Where one turn sends some rows of the set: a few examples, then the rows asked:
k_286: 0; 8; 4; -20; -3; -33; -24; 4; -11; 4; -8; -5; 3; 4; -10; 19; 3; 20; 3; 8; -2; 9; -1; -20
k_428: -11; 7; 1; -20; -7; -16; 12; 9; -10; 3; -10; 36; 14; 4; 2; 22; -14; 16; 1; 11; -5; 10; 9; -15
k_643: 0; 7; -1; -26; -12; 2; -18; -10; 11; 13; -22; 20; 18; 13; -11; -7; -5; 14; 11; 19; -2; -1; 7; -29
k_383: 3; 16; 1; -29; 8; -1; -1; 11; -9; 1; -11; 15; 24; 8; -23; -7; -6; 10; -7; -11; -16; -10; -3; -32
k_804: -2; 7; 6; -20; 6; 2; 7; 3; -25; -3; -2; -5; 6; 2; -19; -3; -8; 9; -5; -13; 1; -4; -4; -13
k_377: 0; 1; 20; -28; -28; -10; -4; -7; 2; 13; -11; 4; 6; 1; 4; 5; -12; 29; 14; 9; 2; 1; 2; -21
k_619: -4; 5; 8; -23; -4; -18; 4; 19; -2; -3; -9; 7; 5; 4; -16; -11; -22; 20; 2; -18; -5; 4; -3; -26
k_837: 4; 9; 4; -15; 4; -17; 7; -1; -26; 8; 6; 12; 16; -7; -12; 16; -17; 19; 3; -1; -8; 13; -14; 5
k_291: 4; 5; 6; -18; -6; -1; -13; 17; -10; 6; -3; -11; 13; 6; -6; 22; -21; 17; 2; 8; -14; 8; 3; 9
k_475: 3; 5; 3; -11; 2; -18; -23; -6; -23; 0; -27; 13; 5; 5; -18; 6; -1; 13; 2; 21; 3; -7; -3; -21
k_611: 18; 3; 9; -11; -8; 10; 2; -3; -4; -1; -3; 1; 21; 9; 5; 16; -15; 22; 10; 9; -5; 10; -11; -27
k_899: -7; 9; -3; -22; -12; -8; -10; 11; -7; 17; -9; -4; 11; 5; -15; -20; 12; 21; -4; 18; -3; 4; 6; -14
k_142: 0; 6; 1; -19; -14; -6; -10; 12; -13; 23; -7; -9; 16; 0; -13; -19; 4; 33; 3; 14; -10; 4; -9; -20
k_47: -5; 14; -1; -31; 5; 6; 5; 1; 3; 8; -22; 4; 23; 6; -21; 8; -8; 13; -14; -14; -22; 2; 5; -8
k_527: 2; 12; 2; -22; 1; -7; -3; -9; 16; -5; -7; 3; 20; 12; -5; 18; 2; 9; -8; 11; -5; 17; 7; -25
k_748: -9; 4; 4; -12; 6; -10; 12; -6; -22; 11; -8; 19; 19; -7; -6; 27; -15; 25; 1; 7; -13; 16; -13; -17
k_592: -5; 3; 1; -18; -5; 3; 7; 9; 5; 5; -33; 15; 13; 5; -20; -8; -30; 23; -1; -13; -15; 2; -1; -11
k_13: -2; 5; 7; -24; -4; 4; -14; -27; -6; 20; -9; -10; 15; 1; -12; 9; 2; 18; 7; 13; -3; 8; -7; -19
k_584: 2; 10; 4; -19; -8; -29; 6; 14; -8; 2; -8; 40; 16; 0; -10; 4; -24; 20; 4; 3; -9; 4; -1; -6
k_49: -5; 7; 10; -22; -17; -9; -3; 9; -13; 18; -17; 4; 13; -2; -14; -22; 7; 31; -5; 20; -6; -6; 0; -18
k_6: 16; 8; 5; -19; -13; -19; -23; 15; -19; 5; -14; 14; 13; 8; -3; 13; -5; 25; 13; 13; -8; -9; -6; -29
k_666: -7; -3; 14; -6; -15; -3; -12; -5; -3; 12; -6; 11; 11; -3; -7; -3; 0; 33; 2; 7; -1; 19; -11; 11
k_481: 2; 0; 18; -8; -5; -6; 7; -13; 6; -9; -27; 19; 13; 4; -7; 5; -16; 20; -3; 17; 1; 4; -3; -29
k_376: 3; 0; 12; -11; -7; -7; -13; 18; -1; 5; -29; 16; 17; 2; -16; 5; -37; 28; 4; 14; -20; -3; -5; -8
k_772: 3; 17; -13; -19; 14; -13; -6; 0; -13; 7; -5; 32; 27; 6; -23; 7; -9; 4; -3; 7; -14; 9; -4; -5
k_586: -4; 5; 13; -19; -20; -10; -16; 6; 14; 14; -12; 31; 24; 2; -7; -4; 4; 34; -1; 8; -14; 11; -4; -4
k_677: -6; 12; 8; -23; 8; -6; -14; 2; -1; 5; -25; 8; 22; 2; -24; 17; -9; 9; -18; 17; -22; -2; 8; 0
k_326: 2; 6; 1; -23; -9; 14; 11; 11; -10; 6; -12; -3; 13; 6; -7; 7; -21; 19; 1; -18; -11; 2; 2; 1
k_319: -7; 6; -19; -11; 10; -2; -3; 3; -11; 10; -7; 28; 23; 9; -9; 18; -14; 10; 8; 12; -10; 21; -3; -20
k_618: 2; 7; 5; -16; -9; 13; -18; -5; -6; 15; -7; 22; 27; 5; -10; 0; 14; 20; -4; 14; -9; 6; -6; 5

k_49 -> k_142
k_586 -> k_666
Where do these go?
k_286 -> k_475
k_677 -> k_376
k_772 -> k_584
k_748 -> k_319
k_804 -> k_383
k_611 -> k_527
k_326 -> k_47
k_643 -> k_377

